rotation steps, each row followed by its count of steps:
The counts run from 0 to 348.
[110 153 133 135 168  80 111 128 104 104 188 108 111 101  95 150 112 125
 162  89  89 139 155 132 132 175 116  99 112 128 111 134 137 124 126 155
 126 103 153 171  95 151]	123
[ 91 114 160 200 130 104 125  98  95 145 116 122 117 106 120 110 122 129
 134 153  95 109 127 151 132 158 170 172 133 127 107 110 139 178 194 118
 125 148 151 135 151 125]	20
[158 105  84  96  92 121 143 110 111 127 168 106 104 135  87 156 147  93
 136  74 143 105 118 119 115 101 115 130 108 139 139 150 104 110 146 113
  85  72 143  74 126 117]	83
[122  97 119 118 122  97 123  90  75 131 142 115  88 112  87 102 128  99
 149 129 105 104 130 127 124 143 100 146 134 115 149 146  91 121 124  95
  99  89 194  82 130 100]	74
[156 116 126 132 133  97 195 135 144 122 100 123 148 148 130 156 151 112
 173 107 111 126  92 113 119  50 162  97 106 114 145 144 143 120 167 132
 132 156 143 137 168 109]	195
[134 128 150 179 125 108 135 121 138 102 152 138 138 116  95 171 130 138
 141 127 136 137 109 163 100 132 150 138 101 162 110  78 180 171 189 135
 119 167 122 161 149 122]	10
[ 66 113 107 162 114 150  96 133 141 100 184 136 120 145 121 192 115 111
 111 116 127 135 127 125 112 123 115 111 108 126 115 131 157 142 191 125
 137 130 170 167  91 105]	276
[165 103  90 102  89 118 149 108 107 138 159 114 102 133  85 149 152  97
 137  71 138 102 129 117 118  95 117 137 120 135 145 156  93 115 152 109
  84  80 131  72 120 111]	82
[124 105  89 160 122 119 169 153 110 126 106 103 110 159 146 101 165 129
 148  96  85  92 102  97 149  71 155 140 126 111 137 167 142 112 174 102
 133 137 134 104 164 117]	188
[121 142 133 135 160  82 110 132 102 105 197 113 115  98  98 165 118 131
 160  78  89 143 158 123 132 168 109  91 118 128 117 134 146 124 122 152
 120 107 158 170  86 146]	122
[102 108  95 194 126 125 130 115 129 132 105 123 104 167 117 138 133 120
 112 121 130 125 124 168 126 139 156 182  99 147  75 107 132 186 196 133
 118 125 103 143 124 128]	1
[104 167  87 153 123 112 124 154 122 107 127 113 112 128 112 142 142 118
 152  75 104  98 155 162 137 125 136 135  92 159  74 158 107 150 177 149
 135 100  76 159  97 151]	135
[112 108 134 155  88 129 119 150 118 111 139 173 152 142 105 176 142 130
 158  97 168 117 143 144 104  91 131 135  98 141 106 145 136 174 189 105
 168 137 111 146 129  94]	301
[125 122  94 152 113 127 166 158 130 105 109  90 108 156 141 108 152 124
 157  98  89  90  84 110 132  61 153 136 107 142 138 161 149 102 170 110
 132 134 142 113 176 126]	190
[ 74 140 135 158 125 138  97 129 135  97 170 157 140 114 110 177  94 109
 134 129 116 121 126 146 102 130 137 123 105 150 129 123 137 167 189 131
 153 150 156 183  87 103]	279
[150 120 161 103 119  83 151  86 107 104 145 134 127  85  68 154 116  96
 182 146 130 119 114 145  89 119 119 116 107 136 151 120 107 126 123 113
 106 116 185 111 163  97]	67
[136  84 142 114 136  81 141  86  74 156 135 132 104 112  84 126 132 104
 152 129 117 124 141 115 125 140  98 131 138  89 151 139  99 125 123 105
 102 103 190  86 130  90]	72
[153 128 124 118 148  84 127 105  70 162 183 131 116  95  92 135 127 115
 140  69  96 116 156 106 138 146 141 125 147 124 156 138  90 143 145 134
  95  94 140 108  83 131]	100
[130 121  69 124 145 121 159 101 164 113  98 121 102 168 117 157 114  78
 153 140 101 133  83 142  98  70 122 126  95 142 152 123 103 113 143 135
 105 137 170 135 127  88]	221
[155 119  91  92  98 116 143 108 125 111 172 104 103 132  77 161 144  96
 136  84 144 113 112 126 104 102 121 124 100 145 140 146 111 107 142 116
  84  72 152  83 133 121]	84
[123 106 120 127  72 130 153  91 128 108  92 129 122 120 100 155 131  88
 153 136 125  95 107 166  91  76 124 135 106 125 127 155  88 135 174 102
 115 108 163  97 160 100]	58
[113 129  90 109 133  93 147 101 117 139 145 104 108 137 107 157 122  86
 125  77 122 120 145 138 139 146 171 119 104 117 106 149  77 150 156 160
  92  62 123 125  88 152]	107
[145 110 128 149 172  98 155 116  93 165  99 139 114 133 135  94 122 119
 177 124  55 123 118  93 139  81 128 136 150 117 176 138 111 115 144 104
 128 156 172 118 140  94]	206
[ 66 149 171 155 138 100  98 125  90 120 175 129 108 130 120 130  97 116
 161 135 134 127 156 117 139 164 156 155 100 143  95 112 130 154 168 105
 161 101 142 159 133 108]	288
[ 79 128 112 146 122 131 129 127 145 143 160 136 125 160 131 196 115  91
 108 108 154 140 141 115 136 117 161 121 100 120  97 118 130 163 208 139
 126 107 116 157  93 101]	272
[142 119  59 139 131 142 138 125 146 155 165 134 106 161 110 175 130  89
 109  93 126 128 119  97 127  85 116 148 118 154 152 112 122 128 182 128
  80 139 115 119  80  81]	245
[ 99 140 126 149 172  69 124 122  86 147 134 122 118 115 111 140 122 112
 150  95  89 131 177 139 149 174 144 118 118  98  93 147  98 158 144 154
 131 102 122 170  76 140]	127
[121 104 180 170 106 113 146  99 107 129 108 155 150  77 109 151 123 120
 168 156 102 110 113 160  93 103 135 120 136 112 140 128 133 157 189 109
 135 165 182 133 161 101]	40
[119 101  70 128 121 118 136 117 121 140 153 118 118 148 114 176 142 102
 113  59 115 128 143 131 129 130 131 102 116 100 109 167 101 134 162 156
  99  81 133 123  71 150]	110
[150 147 115 124 175 105 138 104 123 126 165 127 100 128  96 135 102  97
 171 131  88 137 106 102 110 102 101 140 114 173 181  87 130 105 121 119
  94 147 170 139 114  88]	229
[104 135 162 167 137 116  95 137  92 144 186 169 142 106 121 168 108 133
 153 106 122 134 163 107 125 133 123 124 130 133 130 118 147 162 186 108
 157 146 141 170  96  93]	283
[101 127 119 154 165  82 121 129  86 151 134 121 112 119 119 138 129 122
 145  91  79 126 188 132 158 168 132 120 124  93  89 149  97 156 146 146
 127 106 120 158  70 141]	128
[158 108  96 108 102 112 150 103  94 162 132 128 110 126  86 134 149  94
 142  83 132  92 137 122 121  95 133 148 126 124 147 152  70 139 157 110
  87  83 117  69 116 107]	80
[143 145 124 123 193  74 157  95 109 171 133 132 101 138 103 127 105  88
 162 136 108 148 129  96 139 121 139 155 120 143 163  85 101 136 131 130
  87 133 144 134 108  74]	233
[138 137 133 111 153  96 127  97  85 129 163 142 134  84  74 134 108 104
 144  98  86 103 132 142 110 150 147 124 133 138 176 135  77 154 126 144
  96 108 157 124  83 135]	97
[112 144 100 102 137  90 138 101 113 129 157  92 100 131 100 145 116  91
 124  82 119 118 142 133 136 155 170 128  98 132 112 145  78 145 147 158
  92  55 126 122  96 154]	106
[ 99 143 119 157 144 133 106 130  99 176 190 130  99 129 131 140 109 109
 117  93 109 120 156  79 158 138 154 163 133 140 134 110 121 151 196 114
 105 118 114 133  79  99]	264
